A state moves one step at a time under one of 6 hidden systems, and each row is a state written as 22 numbers. Each run below is a few steps of one system.
G, path 1:
[[ 20  -8 -24  21  43  17  24  22  -5 -22  -9 -50 -34  -8 -18 -21   1  21
  -12   3  14   2]
 [  2 -31 -35   0  36   6  32  24 -18 -30   2  -3  12  18 -18 -20 -22 -24
    0  -9  42   1]
 [  6  18 -21 -42  26 -16  15   2   5   5   7  10  -9  52 -33 -28  -1 -17
   17 -19  35   9]
 [ 26  16 -26 -29   6 -24  35  -3  -1  15   8  29  -6   9 -38  14  -1  -2
   56 -10 -14  26]
 [-21  11 -20   4  12 -27  -2  33  17  28  35   9   1  -6 -27 -14 -12  14
   33  -7 -45  35]
 [-27  49  -4  23  30  -5   0  44 -12  -6  14 -29 -28 -23 -13  11 -12  17
   24   3 -17   7]
 [-34  18  11  28  16 -15  16  39 -32 -35  17   3  -1 -39   3  -6 -20 -32
    8  -3  29  14]
 [ -8  26  28   6  16 -33   1  -1  -8 -10   8   2 -36 -10 -12 -37  14 -26
  -13 -23  53  17]
 [ 49 -12   8  18  12 -25  25 -22 -11   2  -5  17 -28 -33 -35  -7  15   1
   10 -24  32  20]
 [ 29 -34 -12  25  25  -7  -3   6  14  28  20   3   8 -10 -42 -37 -13  31
   -4 -22   9  19]
 [ 33  18 -18  -1  39  27   9  25  -4   6   8 -32   3   8 -35 -17 -36  48
    9   4  14  -2]]
T, path 2 (11 x 22):
[[ 20  35 -11  -8 -32  18  15  18 -28 -13  46 -17  28  -5  13  -2 -21  19
   44  -2   7  18]
 [-20  14 -31  -1 -27   0  24  -5   9   8  27 -25  49 -19  36 -29  -6 -25
    8  13 -11  19]
 [-11  33 -28  -5  13  11  25 -29  24 -10 -31 -45   8 -12  23   6   3 -48
  -17   0 -13   1]
 [  3 -26  -6  15  29 -12  18 -13  15 -21 -38  18   0  -6  -6  14   1 -59
  -28 -31  -9  -9]
 [  3 -23   2  -6  31 -22 -17  10  20  10 -23  25 -35  47 -27   3  24  -5
  -14 -29 -11 -32]
 [ 18   0  14   0  19 -17   2  37 -25   6  -3  40 -22  18 -35  24   0  32
   35   1   5 -33]
 [-27  -5   7  -4  -8 -24  -6  29 -18  32  32  27   0  -7 -17 -15  -3  39
   36  38  10  15]
 [-30  47   0  -9 -12  12  -5   1 -16   2  23 -34 -20 -24   2  -3  -7  25
   24  31  16  46]
 [-15  11  -2  26 -23  12   0 -11 -13 -29  25 -28  10 -49  22  -6  -9 -26
   -6 -21  15  47]
 [ -2   9 -19  21  -8   9 -17 -24  25  -4   6 -45   8   1  23 -22  20 -30
  -32 -52   1  -6]
 [ 44  10 -12  19  22   7  16  -8  11  -1 -28 -10  27   4  -3  10  -5 -21
  -13 -43   1 -55]]
R, path 3 (11 x 22):
[[-25  20 -12 -20  -3 -22  20  28   4 -18  14 -19 -20  32  38 -33  38 -29
    1   9 -11 -17]
 [-22  13 -33  25   4 -18  33  -7 -19  -2 -26 -14 -20 -29   6  40  37 -28
   28  -4   3 -25]
 [-56 -25 -15  25  23 -23 -24 -24  21  37 -21   7  -4 -18 -25  -1  11 -22
  -18 -10  10  12]
 [  1  28  11  -9  31  15 -37 -19   2  11 -14  -7 -36  12 -49  18 -17  24
    0 -24  30  17]
 [ 20 -12  21  13  -8   2 -24  23 -21 -14  39  38  14  -6 -25   4 -34  15
   18 -35   8  29]
 [ 32  30   9 -18 -23 -11   1  20  11   7  52  -9  10  23  15 -57   5  16
   12 -13  -7   7]
 [ 40  35 -19   5 -16  -1  59   2 -13 -10   7 -21  20 -37  24   1   1  -3
   33  19 -15   1]
 [-23 -17 -22   4  17 -12  37  -4  25  -1 -15 -15  23 -27  19 -32  -4 -41
  -28  31 -14  21]
 [ -7  12 -15 -17  48  15  17  -6   5 -25 -44 -27 -36  22 -14   8  -1 -23
  -22   7  22  -5]
 [-15 -47 -11  15  24  -7  -3  20 -23 -23 -10  41  -9  16 -28  28  -4 -23
    7 -32  19 -10]
 [-13  -8 -12 -15   0 -25 -27   8   8  36  20  21 -13  54 -25 -18  27  15
   19 -26  12 -19]]
U, path 4, 11 rows:
[[ -7  21  12  16   6 -31  11  43  -9 -21   8  29 -11  -7   5  28   3 -24
   25 -24 -46 -19]
 [-49  19  13  24  15 -46  -8  35  -3  18   7   7 -33 -10   0  -7  34  -3
    8   0  -7 -29]
 [-35   7  12  23  16 -21   9   5 -34  11 -13   3 -30 -40 -17   8  12   9
   13  34  52  -3]
 [-18 -31  29  15  -1  -1 -24 -17 -13   8   6  17  -8 -31 -16 -19  -8  11
  -22  14  53  39]
 [ 44 -13   5   1 -11  23 -14 -35  -5  -8  13 -21 -22  -5 -16 -21   6  26
  -14 -27  43  38]
 [ 61 -19 -20  16 -21  24  13  -4  -3 -10  31 -14  41  -5   3 -19 -18  13
    4 -36   6  10]
 [ 27  17 -31 -11   3  10  17  10  30  16  21 -31  46  24  13 -45 -12   1
   -4 -11 -22 -14]
 [  9  36 -28 -32  27   8  49  16  12  -9 -18 -13  26  16   6  -4 -27 -23
   15  29 -19 -13]
 [-33   0   5 -31  27 -14  15  26  15 -22 -18  32   4  26   1   3 -22 -46
   -8  22 -30  10]
 [-30  -7  -3 -18  21 -17  -3  11  -2 -24 -19  19 -62  32 -15  29  27 -25
    6 -14  -9   7]
 [-36 -33 -12  30  -3 -19 -14  14 -30  -3   3  31 -24  -5 -19  44  24  -6
   29 -28   8  -5]]
E, path 5:
[[ 31  47  -7  -4 -38   1  24 -22 -22 -20  12 -27 -14 -15  26  16  29 -12
   31 -22  11   3]
 [ 13 -15 -23  33 -17  -6  27 -22  21   5  -3 -18  35 -44  29  -5  11 -30
  -11 -14 -31   1]
 [  9  19  -1   9  41   8  -2 -19  39  22 -45 -35 -14  -6  -9  -3  -1   5
  -36   8 -21 -23]
 [ 16 -16  29  17  41  12  -7  23  -8 -21 -29  31   3  -9 -28  25 -43   0
  -22  -6   5 -17]
 [ -6 -16  28 -21  10 -20 -25  23   7   2  17  42  -3  46 -14 -40  -4  -6
  -16 -13  21  -2]
 [ 32   2   0 -26 -19 -17  27  13 -31  -4  16  21 -31  23  -9  -3  33  23
   44  11  24  -6]
 [-15 -39 -40  12 -28 -10  30  11 -12  10  32  -2  22 -22  14 -18  14   9
   27  29 -10  28]
 [-36  29 -35  -5   8  22  -1 -16  11  16  -6 -65 -16  -8   4  -4   4  19
    0  30   2  23]
 [-14  19  -8  18  10  38  -9 -12 -16 -30 -18 -19  16 -27  -3  48 -38 -23
   -4 -23  13  14]
 [ -8  14   9  -7   0  -4 -32 -25  28   2  -2  12  23  24   3  -4 -10 -50
  -27 -58   1  -5]
 [ 54  24  17 -12  -2 -24  14 -12   8   8 -22  31 -14  18  -9  24  20  -6
   19 -30 -17 -40]]
U, path 6:
[[-10  12   0  31  -9  -3 -34   1  11  53   6   3  42 -14  -3  12  -9  24
    9 -16 -17 -40]
 [  9  68  28 -17   1  -1  -1 -12   9  38 -12  -8   8 -15  -3   2 -16  27
   11  35  -1 -13]
 [ 19  23  56 -17 -14  -3  17   6  -6 -24  -1  26   1 -30  20  -4 -22  -3
   -6  43 -14  25]
 [ 19 -16  35  -3 -15  -9   4  11   6 -38   7  -4 -46   6  34 -32  35  -6
  -34   6 -16  12]
 [ 17 -43 -20  31  -6   8  25  14 -26 -33 -10 -23 -19  -2  26   1  42   0
   -7  -4  16 -38]
 [-25 -54 -30  22   5   7  -6   0   1  25 -15  -5  37  11   4 -12  10   1
  -19   9  28 -45]
 [ -2  -2 -18 -31  13  24  -7 -44  11  37 -38  -4  15  26 -24  14 -12  14
   -3  26  31 -13]
 [ 23 -10  12 -36 -13  24  -9 -27   6   2 -11  42  24  12 -16  35 -38   6
   12  11 -19  32]
 [ 19   9  13 -24 -29   6 -27   3  21  -8  22   8 -20  28  12  11   9  13
    8 -22 -64  24]
 [  3  27 -10  16 -27   2  13  29 -16 -20  16 -24 -13  -8  34  28  26   7
   31  -7 -43 -25]
 [-58  14   7  30  -7 -16  -5  23  -2  10   1 -13  19 -26  38  -4  13 -19
   -8  22 -12 -39]]
G, path 7, 11 rows:
[[ 59  -9  -1   2 -21  32  36   9 -29 -47   1 -14  17  -4  31   5  -5   7
    4   9   9 -20]
 [  0 -20 -20 -16 -14 -10  21  -2  20   8  14 -13  30  24  33 -59  23 -24
  -20  11   4 -10]
 [ 10   8 -34 -29  15   4  31 -39  19  14 -49 -23 -25  16  -5  17  29  -7
    3  24  -8 -10]
 [-28 -56 -32  -6   6   4   1  -5  12   0 -15  34  20  11 -14  33 -14 -23
    4   4 -36  23]
 [-35  17   4 -17   9   9 -54  21  13   4   6   1 -27  55 -12  20   1  15
    1 -23 -23 -11]
 [  5  24  12   5 -25  -2   9  23 -40 -17   5  27   8  -6  13  53   2  -2
   45  -6  -8 -34]
 [-40  17  24  12 -29 -39 -15   7   2  31  28  19  25 -19  26 -28  15 -15
    2   6   4 -11]
 [ -5  40  24   9  -5  -5  -3 -35   2  20 -32 -22 -35 -46   2  17  21  14
   -7  27  10   3]
 [ -4 -50  14  36  -9  17 -11 -17  -4 -18  -7  11  12 -50   3   9 -17  -7
  -30   5   2  36]
 [ 15  -8  22   9   7  31 -46  -4  10 -15   3 -29 -21  26   1 -24   0  19
  -48 -30  21  -7]
 [ 70 -11  -4   0 -10  26  31  -6 -27 -28 -12   0  21   8  10  15  -2   4
    7 -13  27 -40]]
E, path 8, 11 rows:
[[ 54 -28  39  19  -3  17 -33  -4   2   1   7  10 -11  -2 -16 -11  -7  43
  -27 -24   9  -3]
 [ 57 -24  20  -8 -15  19  -6  10  -5   2  23   6  22  23   2 -37 -10  43
   -9   7  17 -13]
 [ 38 -12  -5 -35 -18  22  32   4 -11  -6   8  -6  30  20  20 -31  -8  24
    5  51  20  -5]
 [ -9 -22 -28 -38  -9  28  37  -9  -7 -21 -14 -11  19  14  26  -6  -7 -12
   -1  60   7  18]
 [-45 -21 -35 -29   1  27   5 -17   2 -22 -30 -15  -8  30  16  29   6 -28
   -5  25  -3  14]
 [-48 -17 -27  -4  -4  14 -24 -13  -3  -7 -26   7  -8  28   1  59  13 -26
    7 -20  -8 -16]
 [-40   4  -2   9 -14 -14 -40 -10   1  31  -9  28  10  15  -3  46  16 -11
   18 -29 -14 -37]
 [-15  31  34  12 -23 -29 -29  -5   2  43   1  35   4 -20   0  29  10  14
   22  -1 -23 -24]
 [  1  25  55  17 -24 -19 -19   6   3  16  14  18  -7 -46  14   1   1  21
   -2  19 -31  13]
 [ 18  13  50  18 -18   5 -14  11   0 -23  18 -19 -30 -33  29 -24   8  21
  -31  14 -15  21]
 [ 37 -17  24  26 -13  24   1   5 -13 -40   6 -34 -20 -17  31 -26  15  13
  -40  -4  21  -5]]
R, path 9 (11 x 22):
[[-41 -48 -11   7  23   6 -13  24  14  -2   1 -18 -18  15   1 -40   8  13
  -39  34   1  17]
 [ -9  18 -15   0  13  31  -7  14 -38 -20 -10 -28 -18  26  -6  26   1  18
   14  -2  51 -33]
 [-26 -33 -14  13 -31  -8 -14 -10 -19   9  17  38  46   2   6  12  -3 -27
   14 -25  30  -8]
 [ 13  31  -7 -40 -24  -3 -17 -49  30  36  -3  -6  -3  33   0  -5  25   0
    6 -16  -6   6]
 [ 29   4  -2   7  -9  16   8 -14   5  -5  -9   9   3 -34 -11  51 -21  11
   20  -4 -54  31]
 [-18  -4  18   5  17   3 -22  38  36  -3  14  -6   6   6  10 -35 -25   5
  -38  13 -50  13]
 [ 13  56  24   1  21   6  14  39 -23 -31 -10 -18 -19   3  14   8  -6   6
    3  10  13 -44]
 [-19 -27  17  26 -12 -38  21  10 -23  -6   1  41  18 -30  18  -9  16 -39
    0   4  26 -22]
 [  2   2  -2 -17  -3 -23   5 -44  15  30 -20 -12 -41  11  -5 -27  52  -1
  -11   8  32  -2]
 [ 19 -37 -21  22   1  21   7 -25 -19  -1 -17  -1 -22 -34 -30  42   1  28
   17   0   7  30]
 [-22 -41 -10   6   8  27 -41  14  18  12  26 -12  17  22 -12 -33 -24  26
  -27  -4  -2  26]]
T, path 10:
[[ -3 -49  33  42  -3   3 -19  11 -11 -14   5   6   5 -27  17 -26   0   4
  -47   2  28  -8]
 [ 25   2  12  -7  -3  26 -24 -22   2  11 -11 -32 -17  29   5 -24  19  34
  -28  -1  45 -29]
 [ 67 -20   6  -1 -17  22  21 -22 -23  -6  -5  17  34 -11  -9   6 -17  17
   10  -1  36  -6]
 [ 21 -34 -23 -32 -20  14   0 -25  30  30  12   4  28  27  -1 -30  -4  22
   -2  22 -19  28]
 [ 21  13 -19 -37  -5  45  20  -2   1 -30 -13 -19   7  21  10  34 -24   7
   15  23 -34  18]
 [-29 -42  -8  -9 -22   2   9  11  -1 -28   2  31  31  10  34  12  -6 -42
   -7  14 -28  11]
 [-38  14  -1 -27 -14  -2 -13 -14  11   0 -26  -8 -26  33  33  22  42 -24
   -8  14 -18 -30]
 [  0  -9  25  25 -11 -18   9 -14 -22  -6 -36  35 -12 -34   9  55  21 -18
    7   4  -5 -32]
 [-26 -34  24  21  -4 -25 -39 -12  21  44 -11  23 -24 -14 -11   1  27  26
  -21  13 -18  -3]
 [ 13  22  39  15  10  29 -37   8 -12  -3 -12 -14 -34 -14 -15  31 -16  55
   -8   7   1  -6]
 [  4 -22  43  23 -22  10 -30  20 -17  -9  33  19  28 -20  10 -24 -29  21
  -18   5  20  12]]
H, path 11 (11 x 22):
[[-24  26 -45  19   3 -11  35 -19  -8  12 -12 -28  10 -44  -1  22   9 -29
   30   2   4  10]
 [-30  -8 -11  18  31  -6  -8 -24  34  12 -21  -7  16 -24 -15  -8 -20 -43
  -36 -18  -6  24]
 [ 25  29  21   7  52   5 -14  13  10 -14 -13  -3 -29   6 -41   3 -28  -2
  -18 -40   5   4]
 [ 40 -10  17   9  11 -22  13  38 -18 -13  25  51  20   6 -22 -10 -24  -5
   18 -32  10 -10]
 [  5   9 -15  -3   0 -32  11  26   0  38  37  -1   7  22  -9 -52  22  24
   27   1  19 -19]
 [-20   8 -37   7   5  -3  43   6 -21  13   9 -27   6 -36  -5 -13   0  13
   33  46  25  25]
 [-45 -26 -21   5  10  12  -3  -6  11 -14   6 -23   4 -14   3 -28 -13 -28
  -30   9  14  55]
 [  0  20 -10  -3  24  25 -14   1  -2 -42  -1 -32 -40  20 -16  11  -7 -17
  -11 -46  17  27]
 [ 22  -7 -14  -1  -1  -8  10   8 -14 -25  11  36  20  21 -13  25 -11 -38
   26 -62   1  -7]
 [  1  19 -30 -11   8 -34   7  -1  22  48   8  13  20  32 -21 -13  14  -9
   30 -28 -12 -29]
 [-11  31 -21   0  30 -20  35   8   4  37 -11   2  13 -32 -29   6 -20   9
   36  37 -10   9]]
H, path 12:
[[ 21   4  21 -25 -18  10  27  12  -5 -17 -21  21  19   9  36  22  -2  -2
    3  46 -35 -35]
 [-17  -9  27 -23 -15 -16   2   0  14   7 -21  12 -14  19  38 -12  34  -5
  -24  50 -25 -28]
 [-16 -10  26  -2  -9  -1   0  -7 -13 -10 -35   2 -54 -11  19  31  36  16
   -8  49  -8 -13]
 [-23 -54  30  18 -30   2 -34 -17 -11  -6 -16  27 -20 -11  19  33  24   6
  -24  13  -3  -5]
 [ -2  -4  26   7 -30  22 -55 -27  -5  16 -10  -4 -23   9   6  36  24  38
  -10 -11   8 -22]
 [ 27   1  23   3 -46  29 -22 -34 -14  10  -7  14  27 -18  16  43  -8  24
   11   3  -1 -14]
 [ 30   7  22 -14 -41  20 -18 -34  26  24  -3  -6  33   3  31  -7  -1  17
  -20  15 -26 -11]
 [ 47  24  21 -12 -15  29  18  -9   9 -12 -23 -25   0 -12  32   8  -1  22
  -15  39 -34 -15]
 [ 21 -31  26  -1 -14  12  16  11   6 -29 -21   8   9   1  46  -5   7  -8
  -37  36 -33 -26]
 [  0 -13  21  -9  -2   6  -5   9  -3 -16 -31  -7 -33  31  32   2  39   9
  -30  27  -2 -52]
 [ -7 -36  14  -6 -19   4   5 -11 -30 -10 -35  28 -17   6  15  41  27   3
    1  39  20 -34]]

Which system made each run below?
path 13:
[[-31  13  12  -2   0  -6   0   8 -13  10 -14  17  49   7  21  -5 -12 -29
   -7  18  39 -54]
 [  4  32  25 -31   0 -27  13 -47  13  29 -32  22  -7  -7  -7  -7  13 -21
   -3  23  30   0]]
 => T
path 14, 2 rows:
[[-44   0 -12  25  22   9 -28  20  -4  33 -21 -13  10   7 -10  18  -3  27
   -1  16  10 -58]
 [-33  21  29  -8  -6   1 -32 -15 -17  27 -14  32  25  -2  -9  26 -24  -1
    7  13  45 -19]]
 => R
path 15:
[[ 39  -6  12  15  22  23  -8 -13  10 -16 -12 -20 -43 -27 -27  11 -10  31
  -19 -10 -14  41]
 [ 20 -34   9  32  22  20 -13  49  -6 -24  26  -8  11   1  -8 -31 -31  27
  -24 -12   1   1]]
 => R
path 16 (2 x 22):
[[ 14 -26  20 -14 -22   3  14 -16 -20 -37 -15  26 -45 -14   6  37  19  -4
    8  18  -8  39]
 [-11 -55  -6  26 -30  -8 -34   9   1   1  36   2 -19  11  10 -16  37  16
   -9 -33 -10  11]]
 => G
path 17 (2 x 22):
[[-33  68  26 -10  15 -30  10   7 -16   0  -8   7 -15 -17  -3   2  -5 -29
   15  13  32  -3]
 [-14   1  21  10  -6 -37   8 -17 -14 -16   5  27 -33 -35  -8  -2  19 -41
    4 -16  28  43]]
 => R
path 18 (2 x 22):
[[ -3 -37 -39 -17 -10  33  22 -15   2 -30   0 -10  37  12  19  -1 -22 -32
  -11   8  -1  32]
 [-16   7 -39 -37  10  22   1 -23  22   0 -31 -24  -3  53   4  19  12 -24
   -5  -5  -9 -15]]
 => E
path 19:
[[-26 -13  -4  -1 -28  -6  -6  33 -29 -30  17   2 -36  30  30  19  44   3
   20   0  -8 -22]
 [-43   0 -23  32 -31 -19 -16  -6  -7  27   7 -15  -3 -15  24  17  49  -1
   20 -10  -6 -32]]
 => R
path 20:
[[ 42 -12   2   2  -3  33   6   1  -7 -47  -1 -43 -46   4  16  -8  19  22
  -24  -3   1  17]
 [ 25 -52 -43  17  -8  11  28  11 -12 -30  10 -15  15  17  19 -18  17 -16
   -5 -24  14 -20]]
 => G
path 21 (2 x 22):
[[-42 -18  23 -26  -9 -31 -15   4   6  15  -7  46   8  34  16 -15  17 -28
  -13  21   8 -22]
 [ 12  40  29 -23 -13 -15   8 -21 -12   4 -27  11 -49  -1   2  32  34   9
   21  22   6 -13]]
 => T
path 22:
[[  6  22 -40  13  26 -11  26   6 -13  -5  19 -19  -9 -11 -35  -7  -6 -17
   35 -41  27  28]
 [-17   8 -21  18  30 -20   7  24   6  10  30   5  27 -15 -34 -26 -35 -22
   12 -31   8  30]]
 => U
path 23, 2 rows:
[[  1 -44 -33   7  11  27  14   1  17 -32   2 -32  -6  -3   8 -17  -7 -10
  -29   5 -24  47]
 [ -4 -10 -34   8  28  39 -11  17   6 -30  -7 -40   1  32  -3  10 -15 -10
  -19 -35  -3 -14]]
 => U
path 24 (2 x 22):
[[ -1  28  11 -29  16  34 -17 -14  27  -4 -20   5  38  17  -5  17 -57 -18
  -20  -1 -20  11]
 [ 22  17  38 -28   3   2  -1  22   5 -41  -5  40   0  27  11  17 -25 -29
   -9 -13 -32  -3]]
 => R
path 25:
[[ 56  15  -6   1  16  10  16  -9 -13   2 -13   7  30  13 -20  12 -18  -4
   11 -37  35 -44]
 [ 33 -32  -1 -21  -5 -23  23 -10  15  27   1  57  45  12 -16 -17 -13 -14
    8   4  -7   1]]
 => R
path 26:
[[ 36  18  11 -27   9 -30  21 -28  24  19 -32  18 -16  25  -2 -10  33 -21
   -7  -7  -4 -37]
 [ 28 -32  -2   2  19 -22  35   0   2  20 -33  32 -17 -18 -26  16  14  20
   12  39 -22 -11]]
 => H
path 27:
[[-38 -20  -3  12  -2  12 -53 -31  26  41  -7   4   4 -14 -24  20 -11  17
  -14  -6 -18  33]
 [ 11  43  31   9   3  33 -43   2   5  -5   8 -10   0 -15 -16  27 -45  28
   -2 -21 -19  20]]
 => H
path 28 (2 x 22):
[[-40  57  -6  14  10 -15  -6  13  14  39  15 -23  36 -19   4 -22 -17  -7
    7   6   2 -14]
 [  2  68  31  -2  16 -11  19 -12  -8 -12 -19   0  -8 -43  -5  13 -23 -29
    4   6  17  17]]
 => E
path 29, 2 rows:
[[-11 -10 -25   8 -37  -1  28  12 -19 -20  24 -34 -10  -7  45 -19  44   1
   15  23   1   3]
 [-44 -24 -33  22  -5  17  12  -9  -1  -5 -15 -40  22 -22  33 -11  10 -24
  -23  25  14  -3]]
 => U
path 30:
[[ -8  61 -18 -32  21  -9  28 -22  14  10 -19 -32  -4  10  -3 -19   4 -28
    3   9  28   1]
 [ 25  -6 -10   8  20 -25  46 -17  -2 -20 -13  22  -8 -31 -20   6  -2 -49
   10 -25   4  32]]
 => T
path 31:
[[-51 -18 -22   7  -5 -18   9   8 -27   1   6  15  27   5   9  -8  10 -38
   12   0  54 -18]
 [-20  38   4 -28  -1 -18 -15 -49   6  34 -18   8 -18  11 -23   6  16 -17
    9 -11  45  11]]
 => G
path 32:
[[ 17  36  10  15  32  -6 -11   1 -16   0  -7  10 -22  -8 -49  30 -17   6
   21 -45  28  -2]
 [ 10 -15  18  12   1 -31 -12  16   1  17  42  43  18 -10 -28 -34 -18   3
   11 -28   7  28]]
 => R
path 33, 2 rows:
[[-11 -59   1  34  -5 -15  -7  25 -12  25  -5  30   9  -5   2   9  21  27
    2  19  -8 -47]
 [-37  -1  17   0  -1  -5 -27   4  -4  45   0   1  -7  -3 -10 -16   6  47
   -3  52  30 -11]]
 => E
path 34:
[[  8  35  40   7  44  -3 -27  10  15   3  -2   2 -12  -4 -33 -25 -35   3
  -29 -23  22   4]
 [ 50  20  34  -4  13 -12   6  28  -7 -20  30  14 -10   9 -17 -45 -16   5
   -7 -28  26  11]]
 => T
path 35 (2 x 22):
[[-31 -25   6 -26 -37   4 -12  -6  -7 -26  29  14   3  21  30 -23   9 -27
   -9   5  19  43]
 [  4 -10 -40  -2 -24  10  13 -43   2 -19  -5 -36 -23   2  18  11  43 -26
    2 -29   8  24]]
 => U
